A state moves one step at a time under one of 6 hidden systems, and each row is a state written as 22 numbers. Each run below is a few steps of one system.
kuzod, path 1, 8 rows:
-4	-11	13	-6	-30	1	-24	-1	7	-32	-17	21	-17	10	-14	-16	2	-4	-52	-50	-10	22
-15	7	-10	-21	11	-14	-18	0	15	4	-25	27	-5	-41	-25	1	31	14	25	-1	59	12
12	8	-6	25	13	14	35	-12	-7	31	18	-2	2	2	11	41	-10	-4	31	47	28	-35
17	-19	23	-9	-19	35	36	5	-3	-11	30	-13	18	20	22	-3	-36	-16	-19	-26	-43	-24
-10	-19	15	-32	-6	14	-47	27	19	-27	-18	-4	-8	6	-15	-43	37	-8	5	-34	-24	29
-8	0	-9	30	10	-17	-44	-20	5	9	-41	23	-28	-1	-18	36	28	-12	8	27	46	21
16	-5	-5	9	-3	7	44	-37	-20	21	17	18	1	-33	14	51	-49	16	-5	1	34	-26
16	-7	10	-35	-9	52	41	37	-6	-2	51	-14	5	-3	10	-45	-1	16	20	-17	-26	-23
kuzod, path 2, 8 rows:
9	-17	-13	-31	4	4	-17	-12	8	-2	-35	43	-10	-15	-13	-42	35	-5	6	-17	5	24
22	-4	-6	6	14	-2	-22	6	-14	25	-13	17	3	-5	-36	36	5	3	15	52	33	-16
2	1	28	13	-19	22	20	10	-7	-8	39	-23	1	0	10	49	-44	7	-14	-10	11	-28
-20	-3	13	-21	-15	35	14	12	23	-24	17	-7	-17	-1	28	-41	21	-6	10	-51	-12	12
7	-12	-11	3	13	7	-23	-15	17	12	-42	38	-8	19	-14	-21	47	-35	18	20	4	12
28	-28	7	0	6	-4	-17	-18	-17	16	-21	20	20	-13	-22	61	-34	-8	-12	25	15	-19
-1	-16	20	-18	-14	33	3	22	-16	-7	48	-34	-18	-33	14	17	-31	34	12	-23	10	-9
-12	16	3	17	-16	41	8	19	17	-13	15	8	-45	34	11	-41	44	-14	10	-16	3	9
Par, path 3 (8 x 22):
5	22	2	8	-8	-6	36	-3	14	9	-15	64	27	-1	-36	35	-3	-11	-22	15	55	-38
-12	-4	31	-50	3	40	23	47	36	-13	20	-3	42	-9	-5	-16	18	-12	33	-19	1	-31
-21	-20	21	17	-5	34	-31	1	14	-22	15	-54	-38	22	50	-3	7	-19	24	-28	-29	27
24	-24	-15	28	-20	-6	-12	-58	-36	0	-17	25	-49	-10	16	12	-32	7	-40	-23	2	28
47	-10	-22	-29	3	6	4	14	-33	32	-5	50	4	-22	-54	-14	2	30	-3	37	22	-21
-13	28	26	13	-1	21	-4	68	24	-4	27	-22	13	32	-32	22	28	-7	23	38	25	-33
-49	19	35	15	-26	8	14	1	39	-44	18	-18	-14	-1	34	24	-7	-12	-18	-68	22	9
10	-40	-17	-36	1	22	-3	-52	-4	5	-25	31	-33	-44	32	-33	8	3	19	-45	5	33
Peda, path 4:
-34	52	-15	-7	-4	-6	82	-4	38	-7	10	26	13	9	26	-52	31	-13	9	-26	10	-9
6	-15	7	-19	10	-9	-23	12	34	-6	-52	35	52	42	-33	-22	34	-54	-5	12	-38	-5
19	-59	25	-2	11	6	-83	-5	-18	-2	-20	-42	1	-7	-7	54	-27	-9	5	13	-24	12
1	-1	-12	20	-13	14	7	-18	-39	2	45	-42	-65	-30	41	6	-32	48	6	-20	9	21
-4	56	-36	8	-15	-15	76	2	-7	4	18	41	-14	12	-3	-62	14	21	-28	-4	11	-6
-1	17	1	-17	18	-36	1	20	29	4	-40	39	71	15	-52	6	19	-29	-11	31	3	-26
-16	-36	32	-8	28	-1	-56	-5	22	0	-20	-50	27	-17	15	67	-9	-24	44	13	1	6
-12	-19	1	22	-12	32	2	-33	-10	-8	26	-43	-61	-3	70	-15	-12	5	17	-36	-20	33
dis, path 5 (8 x 22):
22	16	-12	-2	2	14	47	7	-11	24	19	29	10	-4	-13	2	0	10	10	30	24	-35
0	2	32	-5	-10	11	1	38	20	-16	10	-8	40	28	-24	24	-8	-20	-18	0	-15	-30
-26	-20	18	-15	0	-7	-38	-5	20	-27	-14	-34	2	-10	19	-4	2	-12	1	-43	-25	32
4	-5	-36	10	16	-8	-3	-45	-15	20	-20	6	-40	-15	29	-34	19	8	26	11	-1	34
35	12	-20	27	-5	4	34	-9	-30	28	8	37	-11	14	-20	16	-15	9	-16	44	21	-27
3	3	37	-18	-22	14	6	50	5	-20	31	-5	34	1	-33	29	-26	9	-30	-13	10	-37
-43	-3	22	-24	7	1	-37	29	40	-33	-8	-37	11	-5	12	-19	31	-12	23	-35	-11	26
-10	-6	-30	28	22	-17	-6	-66	6	15	-38	8	-31	7	45	-17	23	-27	26	9	-3	38
zubu, path 6, 8 rows:
16	-8	18	-17	-13	24	46	0	5	-7	23	8	33	-1	9	9	-33	-9	-17	-22	-15	-36
0	1	1	-33	0	17	-15	48	3	-10	16	-18	-2	5	-16	-54	29	17	15	-8	-24	9
-13	8	-4	34	-8	-18	-51	-7	-1	-8	-30	12	-42	14	-20	9	23	-4	-19	5	24	33
2	-10	1	3	-4	2	26	-47	-3	7	-6	26	-1	-40	18	48	-32	2	-4	-21	42	-11
22	-16	3	-23	11	50	39	15	-4	23	35	-12	13	-2	20	-19	-1	-1	47	19	-16	-32
0	13	15	23	-17	12	-21	43	13	-19	2	-6	-7	67	-24	-27	28	-24	-26	6	-32	2
-27	0	11	-11	-21	-30	-31	-9	13	-36	-26	21	-11	-29	-18	10	0	11	-42	-59	28	31
12	-30	-21	-21	20	19	-1	-37	-22	29	-1	3	-30	-62	26	9	-5	26	55	6	35	11
zubu, path 7:
21	-18	22	-10	-14	9	23	5	-18	-7	30	-16	34	-2	4	34	-61	3	-32	-13	-27	-33
-16	25	-9	-24	-2	-3	7	48	-7	-9	39	-39	-4	-5	-3	-60	19	39	12	-9	-19	13
-21	30	-26	34	7	-40	-29	-12	8	2	-40	24	-29	20	-18	-15	45	-6	-7	21	25	34
5	-17	8	-3	9	-19	12	-47	6	11	-29	31	33	-33	1	67	-34	-16	-6	-1	34	-17
19	-27	14	-28	19	39	22	16	-9	17	41	-49	29	-14	29	5	-25	6	47	16	-34	-28
-9	31	-2	34	-12	-8	-8	36	-1	-15	14	-31	-20	68	-2	-47	25	-9	-23	12	-50	16
-25	21	-12	-6	-13	-60	-11	-19	11	-25	-42	44	6	-21	-29	-9	2	11	-58	-41	24	29
17	-30	-20	-37	30	-5	-11	-30	-16	32	-13	5	12	-73	0	28	-12	27	53	23	38	-1
Peda, path 8 (8 x 22):
-8	-17	13	8	7	21	-2	-12	18	-4	1	-27	1	20	39	4	1	-34	23	-8	-25	5
14	-16	1	-1	-17	6	-11	-1	-14	-15	6	-9	-15	16	8	-27	-14	1	-33	-26	-43	17
15	4	-19	-7	-4	-26	-18	9	-29	6	-5	8	-9	-11	-32	-17	-6	32	-23	13	-3	13
-7	22	-12	18	11	-24	5	-7	-6	15	-6	3	1	-15	-9	32	-4	13	9	33	38	-4
-19	12	4	6	9	1	38	-18	21	0	5	-9	19	-4	32	19	-8	-17	19	-6	9	-15
-7	-5	6	-17	5	6	10	6	16	-9	-1	-15	16	17	20	-33	10	-20	6	-16	-41	5
10	-15	-2	4	-3	-9	-44	9	-11	-8	-17	-6	-10	22	-18	-16	8	-4	-22	6	-28	21
10	-8	-9	12	-1	-20	-22	-18	-26	5	-8	0	-15	-19	-8	26	-26	20	-21	7	13	11
Par, path 9 (8 x 22):
-5	9	-1	33	6	7	-15	2	10	9	-9	0	-17	26	-5	19	25	-19	19	37	20	-5
-3	2	20	6	-18	3	27	-4	11	-15	2	18	19	3	-4	29	-23	-13	-29	-25	10	-21
5	-15	1	-41	0	20	2	15	-2	-5	13	-5	-2	-27	1	-37	8	19	20	-25	-7	5
-1	-8	-1	31	4	14	-36	-5	-4	6	-6	-18	-38	22	9	3	21	-12	20	24	-4	19
11	3	3	20	-18	-6	11	-20	-10	-4	-8	29	-3	3	-11	36	-31	-3	-44	-8	16	-11
12	-1	-2	-43	-1	16	19	27	-1	4	17	16	16	-28	-23	-27	7	25	16	-6	15	-15
-17	2	11	20	4	24	-26	20	18	-4	4	-28	-23	26	11	1	34	-17	33	18	3	6
-8	-6	14	24	-22	0	6	-30	3	-17	-6	15	-14	7	16	32	-27	-16	-37	-37	8	4
gazan, path 10 (8 x 22):
-18	29	-17	-3	0	-10	-8	34	-5	-3	17	-25	-22	4	-8	-50	33	30	13	6	-6	22
-10	28	-5	47	-12	-15	10	-16	10	-5	-20	34	-18	36	-8	15	13	-24	-31	8	23	1
11	-23	6	-28	9	-8	10	-32	7	9	-23	30	39	-35	-5	37	-27	-10	-1	-9	15	-17
0	-12	4	-26	24	19	-8	23	-1	12	23	-48	16	-14	14	-9	3	11	57	22	-18	-7
-11	13	9	42	-21	7	-9	15	-5	-21	23	-32	-37	50	15	-11	-1	-5	-29	-11	-31	14
3	-2	-13	-10	-18	-26	-7	-29	-3	-17	-38	51	-4	-13	-20	-16	-2	2	-50	-36	8	22
11	-6	-21	-23	30	-3	-2	-5	-6	33	-18	22	16	-32	-20	1	23	10	49	45	33	-12
-4	11	19	37	3	14	17	14	-5	9	40	-49	1	22	20	50	-26	-4	16	31	-1	-29
gazan, path 11, 8 rows:
5	-1	-4	16	-14	17	-7	-11	5	-6	-17	37	-35	16	-7	-15	25	-12	-15	-13	14	13
22	-17	-2	-7	-6	17	8	-20	-10	16	-7	34	-7	-25	-11	26	-10	6	5	6	35	-16
0	4	9	-17	2	25	24	25	-2	7	38	-22	7	-20	6	7	-10	22	28	5	16	-21
-19	16	20	8	-21	25	11	28	22	-25	25	-16	-14	25	12	-16	15	-9	-7	-31	-6	-1
0	-14	5	-4	-18	18	-12	-17	18	-16	-27	42	-23	4	-6	-10	19	-23	-15	-36	13	13
26	-25	-6	-12	5	30	-3	-18	-12	23	-6	28	-23	-29	-2	12	5	7	31	12	34	-4
11	7	7	4	-9	33	31	21	-17	11	50	-21	-15	-8	10	11	-19	24	16	12	15	-27
-20	20	20	-7	-29	17	26	34	18	-30	29	0	-3	10	-2	-21	1	2	-25	-44	0	-7
dis, path 12 (8 x 22):
6	-15	29	27	-14	11	10	-34	30	-8	-32	46	22	26	-3	69	-16	-58	-29	-10	20	-29
21	-60	22	-67	11	34	-13	-3	-10	3	14	-24	25	-60	18	16	-36	17	33	-30	-18	-9
10	0	-13	16	15	26	-34	37	-14	17	19	-46	-41	40	5	-48	44	4	45	47	-36	17
2	11	7	73	-37	11	-6	-30	-2	-18	-11	37	-62	46	2	28	-2	-26	-56	-18	25	12
15	-29	11	-60	-14	36	16	-9	1	-2	3	49	3	-73	-14	14	-13	27	7	-48	57	-14
3	-7	8	-19	36	29	-21	53	19	26	5	-29	25	9	-16	-4	47	-13	83	62	1	-21
-13	-7	28	77	-15	16	-14	-23	12	-13	3	-34	-30	66	44	53	-18	-54	-16	-1	-27	2
25	-43	2	-38	-32	47	20	-35	-20	-15	13	31	-43	-42	31	-28	-27	20	-19	-80	-4	16

Which system made each run below?
path 13, 2 rows:
-32	0	-1	24	2	-23	-10	-32	-5	-14	10	-57	-27	-4	56	5	-25	6	-5	-32	-28	36
19	13	-46	2	6	-25	53	-48	-26	23	-8	30	-5	-5	23	-53	-12	11	-17	3	-24	10
 -> zubu
path 14, 2 rows:
-5	9	3	-23	-16	-9	-11	35	14	-29	-12	11	15	34	-26	-66	27	-9	-38	-31	-44	17
15	-25	-6	-3	8	-34	-81	-4	-14	3	-54	19	-5	-10	-51	22	10	5	-17	22	13	26
 -> Peda
path 15, 2 rows:
-5	0	-7	-10	5	-1	26	-15	5	-4	7	-15	12	4	34	-34	-4	-6	7	-15	-41	7
21	-4	-21	1	0	-16	-5	-12	-17	7	-18	22	-2	17	-14	-34	4	-4	-24	11	-30	11
 -> dis
path 16, 2 rows:
-19	10	-1	22	-40	-13	-8	-21	6	-38	-14	26	-42	17	7	-29	4	-4	-65	-65	-7	36
25	-13	-34	-31	13	-4	6	-35	-2	27	-49	80	-1	-38	-25	-23	28	2	16	13	37	3
 -> gazan
path 17:
9	-22	-5	-1	-3	15	23	-42	-22	8	18	-10	-18	-36	44	20	-40	15	7	-26	2	2
28	2	-12	-21	-3	37	23	34	-15	15	31	10	-8	13	-17	-53	19	15	18	19	-14	-18
 -> dis
path 18 (2 x 22):
-30	34	11	-5	6	-2	69	20	22	-6	47	-42	46	8	35	-3	-19	-3	13	-10	-20	-30
-23	16	-17	-21	21	-31	-13	15	25	-10	-27	-8	25	23	-1	-76	47	-16	12	-3	-47	30
 -> zubu
path 19 (2 x 22):
5	3	5	16	-3	55	50	-7	22	9	15	19	-16	32	34	-18	25	-37	33	1	-1	-24
37	-41	34	-11	-31	61	-1	11	-5	-14	12	25	-8	15	-14	12	-21	-18	-30	-30	-10	-24
 -> gazan
path 20:
17	23	-31	-18	3	-24	38	-3	-5	15	-14	51	22	-4	-28	-39	10	9	-16	15	4	-11
4	-5	10	-19	17	-14	-38	32	6	7	-16	-1	37	-8	-46	34	9	3	13	37	21	-16
 -> zubu
path 21 (2 x 22):
-3	18	-1	-12	11	-2	-5	41	-3	5	18	-24	13	6	-18	-13	16	17	18	26	-4	-9
-20	21	11	37	-4	-16	-3	-2	12	-12	-1	-18	0	34	9	20	-3	-21	-18	1	-8	1
 -> kuzod
path 22 (2 x 22):
23	-27	21	-2	-8	45	20	-14	4	10	8	20	6	-4	7	47	-26	-22	8	0	19	-34
21	-41	27	-30	-3	55	-19	33	0	-5	25	-22	2	1	-1	-4	-2	-2	26	-7	-24	-15
 -> dis
path 23, 2 rows:
6	-7	24	-9	-14	32	-1	28	17	-14	4	11	12	18	-16	4	8	-19	-5	-9	-1	-20
-15	-16	23	-5	1	15	-28	-1	30	-13	-17	1	0	-3	0	23	15	-25	14	-17	17	3
 -> kuzod
path 24, 2 rows:
9	-23	4	7	5	-7	-49	3	-16	-5	-12	-31	-7	19	0	0	-7	-4	-8	11	-42	20
0	7	-25	13	1	-42	-22	-15	-29	3	-12	-7	-19	-7	-5	-9	-12	27	-26	7	-8	30
 -> gazan
path 25, 2 rows:
-1	-4	-34	-38	35	-22	1	-18	-6	28	-15	3	17	-47	3	-24	15	24	47	21	12	14
5	22	-2	45	11	8	25	15	-8	20	31	-33	-1	51	14	8	-2	-13	16	56	-20	-26
 -> gazan
path 26, 2 rows:
31	-34	-2	-2	-6	2	-36	-14	-33	5	-14	10	-18	-9	-15	8	-23	10	-25	0	-13	12
2	6	-2	-3	-5	6	-20	27	-18	3	22	-13	-30	-22	-17	6	3	41	12	9	31	6
 -> dis
path 27:
-34	55	-23	37	-3	-45	63	-45	25	-6	-19	38	6	17	24	-5	7	-21	-27	-14	21	4
19	-28	-4	-71	31	-8	13	-11	16	17	-37	35	76	-36	-17	-13	3	-15	28	6	-14	-21
 -> zubu
path 28, 2 rows:
14	-16	3	-39	-19	10	19	-2	5	-18	-8	32	18	1	-6	-49	-6	-6	-36	-51	-36	1
18	-17	-3	-19	7	22	-48	29	-1	12	-23	26	-15	2	-43	-20	45	3	25	30	17	6
 -> gazan
